In the data rows, the value 128 means zero.
Two rows play each game, the first against the second. How much does the first row win by? 10 is about a draw, 20 a big win and 0 a big loss. Wins can go round in a circle: one row can beat a second, the second a third and the third the first. Each row has two weighted sums of its numbers, A and B, taken from their middle values. A row wins by its A times the other's B, less its B times the other's A.
[111 112 116 121 139 152 123 129 125 130]
[123 133 148 135 128 118 108 125 110 120]: 10
[123 184 106 100 105 147  95  98 127 105]
[132 134 140 132 135 127 114 120 117 124]: 7
[140 175 178 145 137  87 131  95 117 126]
[158 133 122 115 119 117 108  97 118 134]: 14
[149 146 136 124 119 114 112 106 116 117]
[111 141 142 140 142  92 103 123 121 119]: 7
[110 110 109 119 134 145 132 128 131 138]
[120 121 125 123 117 136 122 125 141 134]: 10
[108 104 113 111 127 115 138 161 162 134]
[ 73 185  74 128 151 159 111 112 160 150]: 7
[104 119 114 111 113 116 150 175 168 164]
[162 143 141 121 107  91 104  93 106 123]: 11
[115 124 128 109 115  64 172 147 144 126]
[154 148 146 156 142 132 108 103 110 110]: 8
[161 113 182  90  78 146 145 118 120  98]
[113 113 105 110 139 150 143 142 134 138]: 9
[156 155 120 108 118 112 108 115 118 124]
[114 112 109 116 128 141 166 167 143 126]: 12
[140 116 114 138 156 143 174 138 116 146]
[116 145 147 126 112 112 108 115 118 120]: 10
[117 129 136 139 140 127 118 112 118 122]
[124 147 169 134 107 159 133 115 115  83]: 10
[119 130 150 130 116 110 106 116 116 123]
[113 118 161 157 120 109 104 114 115 121]: 9
[144 136 154 174 162 144 117 109 100 105]
[ 92 108 139 179 207 102  94  85 114 132]: 18
[109 117 131 131 109 124 137 140 166 158]
[115 121 147 164 174 148 126 127 120 119]: 12
[112 115 141 143 157 121 112 115 112 119]
[119 137 144 130 107 115 156 140 129 118]: 10
[114 123 128 140 170 153 148 124 119 116]
[133 141 122 118 141 140 116 116 124 121]: 8
[137  96 157  99 166  80 158 139 105  45]
[108 105 113 117 136 143 138 149 140 123]: 14
[125 107 111 117 103 128 139 166 170 162]
[149 166 163 135 125 113 102 117 116 125]: 17
[123 164 153 134 119 132 103 139 134 121]
[ 96 118 114 129 124 122 112 136 137 118]: 11
[108 106 109 108 119 119 122 144 157 144]
[147 126 140 138 106 137 127 114 116 115]: 10
[126 113 112 118 135 150 150 133 114 113]
[115 104 112 104 107 116 114 137 155 168]: 11
[126 126 129 139 139 131 124 126 131 125]
[118 109 122 122 124 133 126 133 149 139]: 10
[120 115 122 110 144 122 153 151 120 119]
[167 152 127 117 114 125 110 120 115 112]: 9
[162 180 165 119 106 108  84 116 119 131]
[111 124 142 141 154 183 151 140 129 117]: 4
[110 119 103 116 122 135 157 152 156 150]
[104 169 128 133 107 145 167 109 147  96]: 5
[118 129 126 150 136 110 110 115 119 124]
[134 139 140 120 113 109 108 117 122 117]: 10
[154 151 136 131 124 115 113 101 122 117]
[150 170 109 134 141 129 136 111 122 143]: 12
[130 134 131 141 127 112 137 109 110 123]
[139  87  93  84  99 116 107 110 139 154]: 11
[139 151 173 155 131 104 112 101 107 103]
[142  99 107 132  97 147 138 143 127 124]: 6
[ 89 114 111 145 167 126 120 123 126 127]
[171 156 106 118 118 110 110 122 122 116]: 8
[128 128 125 143 175 156 154 123 106 115]
[156 160 134 114 110 126 103  97 109 108]: 7
[120 104 110 105 108 125 130 140 145 152]
[140 143 141 133 142 132 142 125 122 128]: 10
[121 149 157 121 112 101 107 113 117 125]
[119 124 130 124 124 149 135 123 137 124]: 11
[123 130 138 128 116 117 118 122 119 122]
[114 135 155 153 127 109 115 109 120 117]: 10
[104 124 120 130 129 126 136 145 124 128]
[117 116 117 117 125 143 147 147 140 130]: 9
[118 125 111 121 126 130 140 163 155 136]
[142 173 133 100 121 123 145 114 110 120]: 7
[105 114 110 130 147 154 152 139 131 128]
[176 138 111  83  88  97  73 108  99 161]: 7
[170 140 183 152 141  93 151 131  70  82]
[109 113 115 117 133 145 150 153 142 141]: 5
[161 122  90 121 124 135 129 112 123 117]
[172 143 114 113 119 114 112 112 116 118]: 7
[120 165 134 148 135 121 132 103 125 136]
[129 122 111 135 140 130 119 120 123 123]: 10
[109 112 109 117 135 134 133 142 133 127]
[121 136 135 119 119 113 110 140 137 129]: 10
[117 170 115 152 138 130 145 138 139 146]
[125 160 149 114  99  66 128 141 209 194]: 11
[104 112 134 137 166 138 128 122 110 112]
[164 139 164 104  82 119  64 102  90 177]: 8
[113 109 115 110 115 114 122 143 153 141]
[138 128  83 126 114  98 125 154 164 152]: 10
[120  93 121 109 111 151 155 166 149 144]
[177 153 140 113 106  78  93 119  96 127]: 17
[117 173  92 173 195 157 157 103 134 151]
[101 111 111 130 152 158 146 145 132 120]: 14
[ 56 136  46  72 123 145 118 132 185 160]
[115 109 108 119 143 146 154 150 144 135]: 19
[106 137 111 129 122 116 153 119 143 104]
[163 160 147 113 105 105 116 118 121 123]: 7
[140 117 121 155 172 169 131 115 108 110]
[135  98 101 108 126 153 125 106 123 136]: 11
[164 134 145 145  97 134 120 124 106 114]
[111 144 163 158 117 171 135 121 114 106]: 7
[123 183 124 123 129 127 132 107 121 139]
[127 131 140 126 127 109 135 128 110 108]: 9
[134  83 155  98 100 171 115 118 119 144]
[112 126 120 130 116 101 167 141 148 111]: 8
[170 136 149 124 121 158 116  97 105 116]
[141 117 156  90  87 174 122 111 107 128]: 11
[162 104  99  75  85  92  61 126 127 218]
[119 102 124  99 111 142 141 157 154 150]: 8
[108 103 104 111 127 134 153 162 155 132]
[110 113 119 136 155 148 147 154 141 135]: 12
[175 155 127 174 187 152 107  83  96 101]
[131 149 129 137 136 120 138 130 115 126]: 9
[147 169 200 136 102 119 110 111 105  95]
[117 113 127 154 160 119 105 109 113 139]: 14
[158  61 198  63  41 187  85  88 114 126]
[134 122 116  98 106  94 136 155 171 197]: 12
[123 100 117 142 123 112 126 149 124 153]
[120 119 133 134 138 131 109 105 120 132]: 11
[101 113 121 146 158 121 124 127 131 129]
[123 133 134 136 120 111 107 116 119 119]: 9
[109 112 127 139 156 159 150 152 135 137]
[229 118 115 131   0 136 125 127 103  98]: 15
[151 107 115  78 111 120  81 128 111 193]
[128  94 128 136 139 141 133 129 111 136]: 10
[140 167 100 168 161 128 132 119 125 123]
[108 108 108 114 130 132 130 143 143 147]: 11
[151 150 172 175 156 147 119 107 105 117]
[108 115 140 141 138 118 118 108 108 122]: 13
[124 184 123 153 113 100 124 153 108 146]
[126 149 142 134 128 121 118 120 121 119]: 13
[105 110 104 120 140 149 164 155 129 132]
[125 135 135 148 139 118 120 114 111 124]: 10
[115 111 109 116 130 144 161 170 153 146]
[131 123 161 180 145 120 111 119 109 128]: 19
[109 111 112 106 114 117 120 140 151 155]
[125 120 116 114 110  91 139 130 171 167]: 9
[127  96 142 119 131 107 134 154 154  78]
[125 101 115 125 127 155 160 166 137 142]: 8
[137 130 109 105 142 142 134 111 108 119]
[139 143  86 134 165 133 127 114 119 132]: 7
[125 148 118 159 131  87 224 108 178 137]
[121 130 118 148 140 135 128 132 122 122]: 11
[117 121 143 130 117 107 102 120 114 114]
[112 114 114 110 126 146 155 164 159 137]: 9
[174 170  94 155 129  97 110 139 133 105]
[115 116 125 133 135 124 122 134 137 135]: 9
[120 107 138 173 155 133 133 148 115 138]
[107 107 124 109 124 128 112 144 137 125]: 10
[108 110 108 107 123 116 124 145 158 166]
[160 173 137 114 113 121 107 107 119 129]: 9
[141 177 134 108 102 110 119 138 113 126]
[145 116 146 109 133 109  86 119 104  99]: 13
[139 141 126 126 138 122 110 110 118 118]
[107 110 110 109 117 122 140 168 164 145]: 10
[113 118 109 147 158 144 128 114 120 125]
[115 106 143 122 109 120 108 120 130 135]: 10
[138 133 163 122 103 128 106 111 111 123]
[ 95 134 126 118 129 129 139 168 127 135]: 8
[164 154 148 141 146 148 135 104 117 120]
[125 107 107  96 113 113 118 156 152 164]: 10
[123  92 114 140 104  99 122 156 146 178]
[123 202 136 119 112 123 117 136 119 126]: 13
[114 112 120 141 140 123 133 142 122 116]
[114 124 141 140 128 116 117 142 130 128]: 10
[122  96 117 112 114 111 149 170 174 130]
[127 132 118 138 141 117 114 117 113 120]: 10
[112 118 118 133 157 153 144 122 110 125]
[106 109 108 113 129 136 132 145 145 137]: 11
[117 155 181 145 110 125 110 102 106 108]
[174  81  98 118  38 142 142 147 111 124]: 5
[112 109 105 112 114 119 122 146 155 167]
[168 168 171 149 144  59 159  79 149 154]: 8
